In the rows, zero is written as 128.
The rows below come in pairs that one turn or mirror swaps. Which row does each named row swap with?
The rows were stretched afterwards, more along some directions than others.
J116: [ 92 156 119  97 126 133  94 146 126 153 126 157 151 111 154 123]
J272: [146 114 123 127 140 132 150 131 125 135  97 124 136  98 108 138]
J643: [132 137 125 109  79 186 130 150 100 127 117  96 119 136 132 122]
J68: [164 124 122 135  86 149 115 151 142 138 143 129 124 118 104 100]
J144: [154 127 129 138 122 132 131 144 130 143  98 134 131 104 103 133]
J565: [117 140 134  94  86 170 116 151 124 134 103 112 124 126 138 114]
J195: [107 146 139 103  84 166 111 140 120 140 103 119 131 124 142 111]
J581: [ 98 143 116 106 137 126  95 135 123 143 135 147 144 117 148 113]
J815: [105 139 142 137 142 117 117 132 152 152 145 151 148 117 156 115]
J396: [125 130 138 146 121 129 117 138 125 140 159 154 157 103 132 118]
J589: [121 135 143 145 139 116 115 134 138 136 164 152 151  97 148 115]
J441: [144 118 128 138 156 114 132 127 148 158 128 146 164 112 104 117]
J737: [149 124 113 124  85 168 127 154 121 120 160 100 119 135 131 106]
J177: [138 144 104 115 128 126 122 150 150 144 120 133 116 112 132 128]
J748: [148 134 115 128  83 161 108 155 127 137 157 110 120 133 124 100]
J171: [100 150 130 123 167 118 128 144 137 148 146 143 160 100 158 119]
J492: [164 130 117 128 133  98 123 137 175 142 123 148 129 100 124 119]
J798: [123 118 126 126 140 133 121 131 135 150 140 141 149 123 126 112]
J631: [156 131 107 123 135 100 116 158 172 143 116 148 139 101 123 117]
J562: [153 123 111 121  93 151 125 132 130 124 149 110 113 135 127 107]
J765: [128 132 138 114 138 127 116 132 146 162 122 157 156 107 119 113]
J250: [160 138 108 128 144 112 124 156 160 149 130 137 127  97 122 128]
J773: [126 126 139 150 130 121 113 146 140 138 165 154 150 103 140 116]
J260: [ 94 144 118 103 126 136  92 150 129 145 139 148 141 120 157 116]
J476: [100 151 134 120 132 140 122 130 133 153 138 128 146 132 152 116]
J426: [155 126 118 126 126 123 131 148 139 140  88 134 138 106 107 132]
J341: [147 109 120 136 133 124 146 138 134 128 100 122 132 110 106 133]
J274: [147 119 117 135 139 122 128 145 139 133 100 128 135 110 116 133]
J793: [103 137 133 143 138 123 130 118 127 145 142 137 143 130 144 122]
J62: [124 137 131 104  88 184 114 154 115 129 121 102 120 131 142 117]
J860: [120 147 124 102  88 182 119 147  97 137 104 104 113 133 132 127]
J557: [168 124 117 134  87 150 122 145 134 125 148 118 110 130 111 100]
J295: [157 138 103 124 131 110 123 145 157 137 118 138 112 114 124 122]
J986: [114 129 127 135 132 127 108 140 125 145 150 144 168 120 125  90]

J492 swaps with J562
J260 swaps with J773
J986 swaps with J171

